In the rows, 128 means zero.
Each path below is one point turned by a fixed rotation once a step. After each direction that follows a path, write how fast that rotation turns it, in degrees each step (0 if it stays still).
Each turn is a multiple of 5 degrees from 10 to 175, or 0.
Each row of a path follows its step; steps can be skipped.
Path 1:
step 1: [128 131 128 141 132 131 136 120 129 131 133 128 122 132 118 129 124 134
 114 116 118 132 120 137 115 134 123 133 129 129 125 130 125 122 126 137
 139 124 131 125 141 129 127 126 123 128 138 130 142]
step 2: [131 124 126 123 124 123 129 124 130 120 118 137 130 122 112 121 117 130
 122 124 126 128 124 138 120 126 132 111 136 134 128 136 128 138 118 131
 137 128 135 117 128 141 126 124 132 136 131 126 133]
step 5: [135 138 137 139 137 124 124 132 139 135 138 128 130 127 136 138 134 136
 133 111 118 124 123 133 124 128 122 130 129 133 129 129 117 136 132 126
 130 120 130 132 123 133 123 126 124 126 135 138 138]
step 7: [131 128 129 126 135 130 133 125 127 117 130 136 127 131 119 141 128 124
 124 128 116 129 134 131 140 132 114 127 132 128 133 133 133 138 119 132
 125 139 126 128 127 121 123 124 135 123 139 133 147]
step 10: [132 122 132 123 133 126 117 130 124 135 119 122 137 125 123 127 126 135
 122 120 127 130 117 137 128 123 129 132 131 132 122 125 133 139 123 135
 139 119 118 132 134 137 129 142 129 144 120 131 137]
step 24: [126 123 145 121 136 135 141 122 135 128 126 130 127 136 116 132 136 135
 122 124 118 129 127 136 132 133 116 129 131 129 125 138 137 134 127 125
 136 128 131 122 129 138 124 130 129 134 127 138 139]
step 25: [130 131 123 121 129 125 134 134 124 120 116 128 120 130 113 132 120 119
 115 134 124 129 117 129 136 121 123 133 133 122 130 141 133 140 122 136
 121 129 125 118 136 128 130 126 128 137 129 127 137]
step 35: [120 127 135 134 135 142 126 133 133 122 120 139 131 125 120 131 135 134
 137 126 121 131 120 141 134 121 131 136 129 127 138 130 124 139 121 130
 124 116 125 130 125 134 132 129 117 139 132 131 130]
step 37: [137 141 132 132 144 125 136 134 123 131 129 125 133 133 127 126 133 149
 121 113 120 135 127 122 130 121 120 124 126 127 126 136 127 137 132 131
 125 129 125 125 124 133 130 128 131 130 134 134 140]
Speeds:
[132 131 131 126 126 127 130 124 127 126 129 126 128 129 127 130 130 128
 128 129 125 129 127 125 129 128 130 128 126 130 127 125 128 127 127 128
 127 127 127 130 126 127 127 124 131 130 129 130 126] : 45
[134 127 127 130 130 125 126 128 126 128 129 129 125 127 128 129 125 128
 129 128 129 128 130 129 128 128 130 131 129 128 130 126 133 128 124 129
 130 128 129 127 129 125 129 126 129 127 127 124 129] : 135
[126 129 129 129 129 128 130 127 124 127 128 128 131 127 128 127 128 131
 129 127 125 125 125 130 126 122 126 133 128 128 130 127 129 126 130 131
 127 127 125 127 128 126 128 129 128 128 127 125 128] : 170
[128 127 128 124 132 127 126 128 129 130 128 128 127 131 125 129 130 130
 127 130 129 130 126 124 132 128 127 130 127 126 126 129 130 130 130 128
 129 129 126 128 127 126 125 131 127 131 127 126 128] : 25
[125 129 126 129 124 125 126 132 128 128 131 128 127 126 126 129 126 127
 130 127 127 132 126 129 129 128 128 128 124 126 130 129 131 131 131 131
 126 129 127 127 127 127 126 127 128 128 131 130 127] : 175
[130 130 124 125 125 129 126 127 129 128 124 127 128 131 129 127 126 126
 131 126 127 131 127 126 128 127 128 131 130 128 126 130 128 129 127 129
 128 126 125 127 131 131 130 129 129 128 129 126 125] : 170
[131 129 128 131 129 127 126 129 126 127 126 132 129 124 128 126 128 129
 129 123 129 128 130 125 129 129 129 130 127 126 129 126 125 128 131 125
 125 128 126 128 125 131 126 127 128 128 128 127 127] : 45
